One turn moves each row of this set onto another row. After a few examples, where does it send each row asked below?
lisis: [  5  -7   5  15 -17   6 -16  -2   4  16  -1 -26  17   1  15 -17  12  30
  -6 -20   0  -2   3  21  13   0   5  31 -10  -3   6  29  42  -5  10 -16
  -6  -6  -2 -11  -8  -7  -4 -14  17 -11 -28]
pef: [  4  17   0  -7  12 -22  15   1 -12   1  14   5  -9   9   8   3  22   2
 -11  30  -8 -35  17   3  -2   5  12 -16 -11  -7   8   6  -5  -3  13   8
 -15 -29 -11 -11  -8  25  15   5 -31  13  16]
Monu: [ -7  16  11  -3   7  19  16  10   3  11  -3 -17  19   3  15 -10   5  11
  -1  18  -9  -9  -7 -11  11   9   5  -7 -15   7  -2  45  27   6  16  -2
 -17  -9 -11  15   4   1 -12  -3  -9 -42   0]
dal: [ -8  -8  -2   3  -2  -2 -30   2 -26 -18  20  23  -5   5  21   4  15 -27
 -15  10 -31  11  18 -16   7  10  16 -27   6  12  -7  11  23  -6  20  -1
  -6   4  11  -4  -9   3 -12  -9  18   7  -2]
nule: [  6  -6  10  -5  -1 -22 -15  -5   1  -7  10  43  -6 -18  11 -14  13 -12
 -21  27 -24 -17   1 -14  -2  14  14   5  -6  -7  20  10  14  17  20  -6
  -6  11   3  10  -3  -4 -35   9  17 -31 -16]
Tabuz: [ -2 -32  -6  15   2 -33 -25   1  11  12   0  46  -2  -1  16  -4  10 -13
 -20  -9 -20 -26  12   6  -1   4   3 -24  -6  -1   3  12   5   3  12   3
  -7  15 -14   2  -8   0  -4  -8  12 -44 -16]
Gupat: [ -5   9   2 -19  15 -23   8  -3 -12   9  19   0   9 -10  12 -11  13  37
  -2 -28  12 -26  21   0 -32   4  14  -1   0   0 -21   3  14   5   7  25
  -5  -1   6 -10 -15  23 -18   8  15 -11 -34]
Bot: [  2  25   8 -14   7 -24  -2  -5 -17   4  14 -12   8  -1  11  -1  10  43
 -12 -20  25 -18  19   7 -30  -2  10 -21  -1  -2   5  13  -7  -2  18  11
  -4  17  -3  -4   2  13  -7  -3  22  -7 -30]
mibut: [ 27 -15  10  28   7 -35 -10   2   1  18  30   8  14  -2   1 -23   4  12
   7  -2  10 -21  19   9  -6   2  33 -20 -21 -26  18  27   8 -13   8  14
  -5   7  -4  14   5   6  -2  -7  -6 -41 -11]
gana: [  9 -15 -15   7  -4 -14   1 -24  15  -5  30 -13  -9   6  -9 -19   2  15
  -4 -22   9  16  38  12 -13   3   6  10  -9  -2   7   0   3   2  10   3
  14 -10  -5  -1 -12  18 -46   3 -18  -1   9]
kam: [ 15  -6  11  -9   9 -19 -19  -2 -22  -8  21   8 -22  26   2   6  26  -8
 -18   1 -10  16  -2  15  25   2  10  -4   4 -18   0   3  15  -1   7   5
 -13  -6  14 -26  15  30  -4   1 -16  20  -4]
Foded: [  4   1  18 -15  13 -18  -9 -20  -8  -1  20  10  -9  20  19   4  12 -15
  -3  -2 -17  11  16   8  25  13  12   0   5   3 -18  -5  13  14  -4  16
 -22   2  29 -22   2  37 -17   3  -6  18  -7]
Tifi: [  7  -5  13 -20  20   0  -5 -10  23   3  -9   5  -3 -13  19  -3   8  10
   1 -16  -7   9   5  20 -16  -8  22  33 -17   8  13  -1  40   4  -2 -11
  14  10   2 -11   4   4   4 -10 -11   2  15]
vusof: [ 13 -14 -18  11   7 -29  -9   3  11   3  25   2  -5  19 -20  -7  18  15
  23 -19   2   8  42  20  -5  -1  12  17   1   2   8   0   1  -4   3  23
   3  -4 -18 -10 -12  21 -30   5 -13 -22  10]
lek: [  1  23   5 -14  10 -18  10  -1  -5   6  11   7   5   9  19  -1  13  -3
  -2  23   0 -43  23   3   0   3  -5  -5 -11   5  -8  -5   6  10   8  10
 -13 -34 -10 -15 -20  28  -1   0 -27  19  11]
nege: [  1   1  -4  17  -3 -22 -19  10 -19   9   9  27   3   8  24  -9   8 -25
 -27   4 -38   3  16 -11  16   2  14 -21   5   8 -16   9  34   7  11  18
 -19   3   6  -4 -10   4 -15  -7  17   4 -20]
vadat: [ -1   5  -2  -7   7 -23  -7  12 -36 -11  15 -16  -9   3   5   3  23  34
  -4 -24  18 -10  10 -10 -36  -3   9 -15   6 -16  -1   3   8 -16  30  16
  -1  -3  -5 -12  -2   8  -1   6  -2 -20 -21]
Zud: [  7  -7   0   6   8 -17 -19   4 -24   3  22  48   5   7   8  -5  13 -19
 -20   4 -27  -4   7  12  13  -2  15 -18  -1   2  -7  23  20   5   5   9
  -9   3   0   0  -2  16 -20  -6  32  24 -21]
tof: [ -6  -6  -2  24  -7  -6  -4 -12   0  15  -4 -29   9   6  17  -8   6  26
  20 -14 -10   1  11   5  13   7  24  24  -5   1  17  41  22  -5  12   4
 -24  14   5   3   5 -10   7  -2  20 -21 -18]
mil: [  7 -26  16 -12   7 -35 -20 -22  16   2  11  -5   4   7   9  -1   9 -17
 -13  -8  -8 -14  11   3  -1  10   0  32 -14  -9  12  18 -13   5  -2   6
 -24 -26 -15  -7  18  20 -10  -7  24 -39  -5]
vig: [ -9  25  -5  -9  13 -26   6   6  -7  16  11   2   3  16  20  16  15  -3
  -5  26  -2 -45  23   4   6  -5   7 -14  -4  12   0   6   2  -4   2   9
 -14 -23  -9  -7 -15  13  13  -4 -28   4  26]
vetad: [  8 -16  18  19  16 -22 -22  -4 -16  18  46  -2   4   9   7  -1   5  -1
  35  12  22 -22   9  11 -24   2   3  -8  -6  -3  13  12  28   6  14   5
  -1  -3  -1  -3  -5   2 -11  -6   5 -47   3]
nes: [ 11 -22  -1 -15   8  37  12   3  -4   6  -5 -10   4   9  -4  -8  12   1
  12   2  -2  -6   7  16  -3  -2  -1 -20 -12  -1 -15  33   5   0  13  -8
  -3 -31  -8   6  -4   8  -3  -8  -9 -36  -2]
lat: [  5  -8  11   1  13 -11   6 -17  29   5 -28   0   3 -10  25 -11   0   9
   2 -21 -16  14  13  10 -16  13  17  17 -18   2  11   0  31   5  14   5
 -10  26  -7 -13   4  16  20  -5 -15  -5  12]
nur: [  8 -29  -1   7 -12  11   6 -22  -5   3   1 -21   1  -7   1 -18  10  22
  11 -19 -10  11  15  17   1  14  26  26  -5 -15   6  35  22  -7   9 -10
  -8 -11  16  -7  -7   1   1   3  15 -12 -19]
fisu: [  7  -7  19  15  -4 -17 -26  -2   9   9  35 -13  21  -3  28 -26  -8   2
   5 -12  24 -22  25 -12  -9   1   1  -7 -20  -1 -10   2  30   3  14  -4
   8  -9   5  10 -15   0 -25 -20 -15 -35 -12]
sibap: [  2 -10  12  -2   3  -7 -33  -3  -1  -6  19  40   4  -2   7   3  17 -31
 -16  19  -5 -22   4   2 -17  17  -5   3 -11   2  25  10  21  10  18 -10
 -12  11  -7 -11  -2  -5 -29  -1  19 -36 -19]
lifu: [ -9 -20  15   4  -5 -35 -18 -17   7   5   4 -14   8   1  12   2   0 -11
 -33  -7   2 -14   7  -6   1   7 -17  30  -1   6  13  27   3   3  21  -7
   1 -18 -14  -1   7  15  -2  -8  31 -38  21]
ruz: [ -6  23  -2 -18  14 -26  -7  22 -23  16  22 -16   3  -2  14   6  16  34
 -14 -18  13 -21  14 -10 -25  -7  25   3  10   4 -10   2  27 -15   5  17
  -4   0   9  -8 -11  -5 -12   0   2 -27 -22]
luri: [ 18   1  11 -11  16 -13   0  -4  13   4 -30  10   3   4   7  -2   2  -7
  18 -13   3  15   9  15 -12 -12  13  29 -10  -3  23   1  21   7  15   9
 -12  27  -5  -9  18  -4   7  -2  -9   0  13]
nesi: [  3  10  11  15  -1 -29 -12  -5  -8  10   3   5   4  19  17  -2   5  -3
 -41 -10   1   2   8  17  38  -3  -1 -12  -2  12  -5  18  15   5  25  17
  -4  22  10 -12   3  34   3  -1   2  22   9]
Fov: [ -1 -26  13   5   3 -44  -6  -6  12  17  -2  -2   7  -6   2  -3   4  -5
 -38  -2 -11 -17  10  -3   6   7   5  39  -2   2   7  27   6   2   6   5
  -4 -16 -10   3   2  18   1  -3  31 -42  16]
keze: [  7  15  16  -2  10  14   6  19   8  16  -7  -3  24   6   7 -14  15  20
   1  17  -6 -18  -8  14  17   4  -3  -8 -18   4   1  46  23   7  12  -3
 -15 -10 -26   3   3  13  -6  -7   3 -34 -10]
Nev: [ 35  -9  27  12  -7 -30   6  -4  -4  13  21  -2   8 -20  -3 -38  -7  18
  -4  15   5 -10  21   1 -13   7  12 -11  -4 -23   3   5  24  16  22  -1
  10  -7  17   9 -17   8 -21  -5   2 -29  -8]
zivo: [-13   2 -24   4  26 -25   8  14  23  21  12  13   6  17  36  -3  -7  14
   1 -10 -11 -20  13  -6 -12   1  23  -9  19 -17 -11 -10  18  -7  -5  12
  -7  -9 -16  -8 -28  26   6 -12  -9   3  -6]
nif: [ -1  26  -2  19   5 -27 -16  -5  18  24  33 -20  12  16   2   0   2  21
 -14  -4   8   1  26  26 -12   7  -7  14  -5   7  26  10  33   7  -3   1
  -7   6 -22 -19  -9   9 -39  -9  -6 -17   1]
peba: [ 15  28  -3 -13  14  -3   3   6  17   5  18   9  12  14  15 -13   7   0
   2  18  18 -24   9  18 -22   0  24   7  10   5  20  -9   3   7  21  10
   0   7  -7  -7 -22  32  -7   2  29  21  -9]
lanar: [ -7  -7  -4  14   4  -7 -35  -5 -22  -1  28  26  -8  14  27   1  16 -15
 -26   3 -29   1   1  10   3   5   9 -41 -12   7   2  23  20   3  11  -3
  -8   5  -9  -6   4  15  -3 -15  27  13 -18]
fovav: [  0 -26   0  10  -8   0 -15  -4 -11   6  -1 -13   7  12   6 -11  12  19
  43 -21   2   2   7  16  14  -6  -1  36   4  -4  -1  19  22   5  17   2
 -13 -11  -1  -8  -4  -4  -5  -4  21 -13 -22]
vopek: [  8  26 -17 -11  12  -4   4  21  -2  -5  23   0 -10  10  17  -7  14  -1
  -8  25   7 -11  -5  -9 -20  -8  38  12  15  -4  25  -8  15  -9  24   3
   6  -2  -2   1 -18   8  -7   8   1   9   9]
dogur: [ 11 -23  15 -17  -2 -36 -20  -9  15  -4   5 -12  -2  -1  12  -9  10 -13
 -28  -5 -15  -5   9 -14   6   9   2  37  -9 -16   8   7  -4   3   7  -2
 -14 -36  -9  -2  11  11 -15 -10  13 -40  -2]
lokiz: [ 13 -19   0 -17   8  15  21   9   2  13 -13   1   5   8  -1 -18   7   6
  23   2 -11  -8   8   7  14  -9   2 -10  -5   2 -23  26   1  16  12   6
  -5 -25  -6  16  -3   4  -9  -1  -5 -36  -5]
pidav: [-16   3   3  13  12 -20 -18   1 -11  16  22   0  -8  18  23  13  14  -6
 -39  -7 -11  -2   9  11  29   0  18  -1   4  23  -6  17  37 -11   8  12
  -1  12  15 -18  -2  30   6   3 -11   3  17]
dezi: [  3  24  -3  20   1 -43  -7  -2  18  13  21 -20  -5  10   0 -10   5  42
 -12   6 -10  17  24   3   3  12  15   5   3   0  33  11  16   4   6   8
  -2  16 -16  -3  -4   7 -31  -5  -8 -22  11]
Lef: [  7  26   5 -11   3 -23  14  -2   0  10   4   4   6   6  14  -3  10   7
 -24  24   1 -39  21  10   9  -5   1 -20 -11   1   3   5  -6  -1  11   0
  -5 -24  -8  -4 -18  19   8  -7 -24  21  15]
guri: [-10 -31 -11  10  -7 -16 -20 -14   8   8   5  31  -3  -5  27  -9  -2 -25
 -39 -14 -12 -18  13  -7 -10   3  -7 -18 -10  -5  -2  11  16   7  19 -12
  -1   2  -4   8 -15 -11 -23 -12  -3 -33 -14]
dapun: [  3  -8   3   5  21 -13  -9   1  15  11 -19  11  -3   3  22  -5   5   7
   3 -22  -1   6 -10  15 -14 -15  -1  31 -19  -6  12   1  45   7  12   1
  -4  10 -23 -17  15   3   7  -7 -23   0  10]
lidi: [ -6   5 -21  11  12 -12   2   2  12   4   7   2   3  21  31  -4 -10   8
 -14 -12  10  -8   5   2 -24   1  -1 -27  11 -33  10  -3   1 -15  16  -4
  -7  -7 -26  -8 -16  21   9 -19 -13  17  -4]

dogur goes to Fov
nege goes to Zud
And these:
dapun goes to Tifi
vig goes to lek
Tabuz goes to sibap
vadat goes to ruz
lisis goes to nur
zivo goes to peba
fisu goes to Nev
pidav goes to Foded
lokiz goes to keze
gana goes to dezi

One turn moves each row of this set onto another row. After a few examples, where does it send each row asked below?
sumu: [  7  -3  20  -2  -2 -13  13  13  -7 -17  30   5 -16]
fogap: [ 23   7   8   7   4   0  -2  32 -10 -22   9   8  10]
kubek: [23 -4 20 -4  1 -7  0 28 12  8 21 12 -6]
tarup: [ 24   2 -22 -10 -16 -13 -20   5 -35   3  -6  17  -6]
Seg: [  7   2  -6  -7  -5  19  15  29 -15   1  18   2  12]
vir: [  7  47 -20 -20  -8 -20 -11  13 -15 -12  16 -14 -26]
vibi: [ 21  14 -33  10   1 -22 -10  16  -7 -16   1 -25   1]
dage: [ 12  24  15 -15  -6   0  -5  32 -19 -24  28  17  -7]
mos: [  2   6  13 -15   2   7  14  13  -8 -28  16  -5  -4]
gavuf: [ -2  14  13 -10  -6  16  -4  35  -3   7  30  -5 -10]
nifid: [ 29  12 -14  -4   3 -36 -15  13  17   0   8 -15 -17]
tuz: [ 42  21 -28 -12   8 -20  -1   1  -9  16  -5   4 -16]
niv: [ -3  -6  12 -17  -4   2  17  12  -3 -13  29  -5 -10]
Bini: [ 29   8 -24 -18  -2 -29 -29   2   1   6  28  -1 -28]
Fitil: [ 25  27 -27 -22 -12 -36  11   3 -15   0  11   6 -21]
Fodu: [ 20   3   6 -23 -11  -6  17  21  -8   1  23  28  -3]
nin: [ 14  10 -42  -9 -11 -17  17   8 -11  10   6 -17  -5]
movid: [ 31  37 -33 -24   6  -6 -16   5 -17 -12  -1  -6 -12]
nofu: [ 26  20 -27  10   3 -21 -32  12 -18  -6  21 -13 -20]
kat: [ 20 -14 -22  -6 -10  -7 -26   8 -13  15  -9   4  -2]
popa: [ 13  20 -37 -32  -2   0 -19   3  -3   8  19 -17 -18]
ter: [  3   9  19  10   3  -2  13  17 -16 -15  23  -6 -13]
saku: [ 15   1 -11  -4  -4   3 -43  16  -9   6 -10 -10  -5]
Riras: [  4   5  18   0   3   5  27  16  -6   0  14  -5 -11]
virut: [ 12  22  -5 -23 -14  -2 -27  10 -17  24   0  10 -30]
mak: [ 15   7  20 -13   7  -4  22  12   1 -17   7   5  -7]
fod: [ 20  16   3 -14  -3  -9 -43  14  -6   7  -8   4 -22]
Mubib: [ 10  21 -18 -15 -19   0 -21  10 -41  10   0  11 -17]
zes: [  4  26 -16 -17  -5 -15 -12  14  11  15  18 -27 -30]
taku: [ 23  19 -35   9   4  -7  -9  10 -15  26   8 -19 -16]

mak goes to mos
Mubib goes to virut
Bini goes to nofu
And these:
nin goes to Fitil
fogap goes to Seg

One turn moves each row of this set onto another row. After a few examples, where does it send each row asked below?
vodup: [-15 -10   6   4   3 -13 -16   2  54  13   6 -13 -14  12 -17 -16 -13  -1
  47]
sases: [-20  -6  16  -3   0 -21  25 -15  19  29  -2  -5 -10  20 -21   6 -17   3
  29]
Fepi: [-10 -14 -11   6  -6 -18   0  38  -2  30  17  -4  -1  27  -8 -10 -19  -8
 -13]
pudip: [-28  -7  18   3  -2 -25 -40  30  15   3  15 -16  -1  15 -18  13  19  -6
  -2]
zagu: [-23 -10  -1   4  10 -26 -39   1  21  -9   5 -21  21  17 -20   9  11  10
   0]
boga: [-15  -1  -2  10  -3 -25 -33  10   2  19  -5  -4   7  12  -2  -9  -1   4
 -33]
Tusuf: [-20  -1   5  20 -23 -14 -33  18   5  11   8  -1   4  13   5  -6  -3   1
 -30]
tagap: [ -6 -24  12  11  -7   4 -27 -15  42  16   9  -9  -6  13 -22 -21 -21  -7
  37]
Bura: [-17 -10   9   1   4 -15 -10   5  55  13   7 -11 -17  11 -20 -19  -7  -4
  43]
kagi: [ -7  -9 -24  18  -9 -22  -3  13   3  22  13   0  15  30   3   0 -25  12
  -7]
feku: [-22 -11  11   6 -10  -3  18 -21  19  14   4  -7   0  18 -16   3 -31   3
  36]
seti: [-18 -16  13  -6   4  -2  17  -7  12  24  -1 -14  -6  18 -28  -9 -32 -12
  32]
sama: [-12 -15  26  16 -21  -9 -19  -6  48  23  14   2 -22  15 -13  -8  -3  -3
  34]
Lidot: [-21  -8   6  11 -25 -16  -1  -8 -24  -2  19   1   2  18 -15  -8  10  15
  -3]
kure: [-16  -8  -3  14  -9  -6 -36  13   0   6   2 -10  12   9  -4 -19 -12  -4
 -31]
Giluv: [-20 -11   7  13 -27 -11 -17   3 -33   5  22  -2  -2  17 -12  -7  -3   8
   6]
Tibop: [-22  -8  18   3  -8 -12   7  -1  10  35   5  -5 -13  20 -13   9 -32  -6
  39]
kas: [ -3 -16  13   5   4 -22 -28 -13  40  39  -1  -3 -14  17 -20 -10 -10   0
  35]
vik: [-17  -8  11   5  -2 -14 -13   6  54  13   9 -10 -16  12 -16 -14  -9  -2
  45]
vibo: [-26  -3   8  10  -3 -31 -42  12  20   0  12 -13  10  20 -12  21  17   8
   2]
vif: [-14 -17 -15  16 -21  -1   8  26   5   4  23  -5   9  27  -3 -14 -23  -2
 -12]
Tef: [-28 -14  12   2  -1  -7 -40  28  16 -10  17 -24   7  14 -26   0   7 -14
  -1]
dov: [-17 -13   8   0 -14 -18   1   1 -28   4  16  -4  -4  17 -24 -16  14   5
  -8]
Kisud: [ -8 -18  17   7  -6 -13  -4 -25  54  14   5  -2  -8  14 -23 -17   3   5
  23]
gon: [ -7 -17 -20   5   0 -20  17  13   9  11  10  -6  14  28 -11 -15 -13   5
 -21]
Pufi: [-26 -16   5   2   5  -8 -31  10  21 -22  11 -25  19  14 -26   0  11  -2
  -4]
mebag: [-19  -5   8   7 -11 -13 -22  21   6   9   3  -6   0   9  -7 -18   6  -5
 -40]
simem: [-13 -13  -2   7 -10 -15 -20  -3 -38   9  13  -8   5  16 -19 -14  -7   6
   4]
Zez: [-19  -4  -1  16 -14 -13 -21   2  10  -1   3  -4  12  11  -1 -12   3   8
 -36]
zinir: [-15  -8  -9  15 -20 -27  15  24  10  22  20   6   0  30   2   1  -4   9
 -15]
gafu: [-14  -9   3  -1  -5 -27 -10   1 -36  18  10  -4  -3  18 -22 -10   5   6
  -2]
pag: [-26 -13  26   0 -16  -2  26  -1  20  19   9  -5 -16  18 -21  -1 -20 -11
  29]
nud: [-16  -8   7   2   6 -18 -15   5  54  19   4 -11 -16  12 -18 -14  -9  -2
  44]
nifin: [-17  -7   9   4   1 -16  -9   0  57  11   6 -11 -14  12 -17 -14  -5   3
  42]
ruseb: [ -7 -23  24  -3   2  -9 -12   0  44  27   5  -8 -21  13 -32 -26  -1 -13
  23]

nud goes to vodup
zinir goes to gon
dov goes to gafu
And these:
Tusuf goes to Zez
Kisud goes to ruseb
feku goes to pag
Pufi goes to pudip

One turn moves each row of this set onto another row. After a few examples, where does it send each row asked below?
lopo: [-29  27  30 -24 -10   4  -2   0  -3  13   7  -1]
gosom: [-18  -5  28  21   8  -9  -7  24 -19  17   0   5]
Zitu: [-34  -2   3 -12   4 -44   0   4  10   0  17 -22]
visig: [-25   3  19  20   7   3  -1  25 -20   3  -5   6]
Tupu: [-20  -5  -2  -6   7 -38 -16  12  18 -10   9 -27]
vadi: [-12   0  -5  -4   3 -39 -11  14  22 -11   8 -23]
rurul: [-23  23  28 -29  -6   5 -14   2  -1  18   5  -2]
Ros: [-19   0  10 -22  -3  -5   0  -3  -9  37   3   5]
tib: [ -6   8   8 -34   4   2 -14  10  -1 -19   2 -23]
nufeg: [ -7   6  25   9  15 -33  16  -5  -9 -16  17 -10]
non: [ -7   3  24  26   3  -9   6  25 -12  11  -1  11]
pegon: [-13   4  -5   0   1 -39  -1  12  21 -15   8 -23]
geb: [  0  14   5 -30   1   0  -4  10   2 -24   1 -17]
Vukir: [-18   0  28  25   4  -9   4  23 -18  12   1   7]
Baf: [-17   7  11 -34   5   1 -11   9  -7 -21   5 -26]
zunug: [-19  33  27 -21 -13   4   4   0   1   9   5   4]
giku: [-24   7   0  -9  -2 -45  12   4  15  -6  16 -17]
zel: [ 17   7  20   5  15 -33   7   0   2 -13  11  -4]
bemus: [ -9  -3  17  14  10   5 -17  30 -12  10  -8   8]
vire: [ -8  31  24 -23 -12   5  -3   2   8  14   2   7]
vofaz: [-13   7  16  22   4   3   3  26 -14   0  -7  11]
mab: [ -6  10   5 -17 -10  -5  13  -3  -3  31   0  11]
zozuf: [-21  13  10 -29   1   0   0   6  -9 -26   6 -24]
feko: [ 18  -5  22  -3  23 -32 -14   2   2  -2  10 -10]
kegig: [ -7  -2  -4 -17   4 -44  -9   9  23   4  11 -15]
kiluf: [ -7  -7  26  19   9  -8 -11  26 -13  20  -2   7]
Turo: [-10  24  26 -28  -7   5 -14   4   6  18   2   3]
Saza: [-22  -7   2 -18   7 -43 -12   8  15   6  15 -21]
raz: [-28  -3   0  -2   6 -38  -9  11  15 -11  11 -28]
Tadi: [ -7   7  -5 -10  -1 -45   7   8  23  -3  12 -13]
pala: [-18  11   7 -14 -10  -6  19  -5  -9  28   3   9]
gagit: [  0  -2  22  22   5  -9  -4  26 -10  16  -4  11]
gogaf: [-10  18   7 -27  -2   0   4   7  -4 -28   4 -19]
luv: [-22  -5  30   2  22 -32   0  -4 -17  -9  21 -16]
Gula: [-27   5  10 -17  -6  -5  10  -6 -13  32   5   5]
dun: [ -3   4  14  18   6   3  -6  30  -9   5 -10  12]
favit: [-22  -4  19  16  10   4 -13  28 -19   7  -6   5]
mifo: [-24   3  -2   1   2 -39   0  11  16 -16  11 -25]
supub: [ -4 -12  28  -5  27 -31 -20   0 -10   0  15 -17]
foze: [ -6   4   7 -21  -5  -4   1  -2  -3  36  -1   8]

feko goes to luv
raz goes to pegon
lopo goes to vire
And these:
Saza goes to giku
kiluf goes to Vukir
zozuf goes to geb
vofaz goes to bemus
pala goes to foze

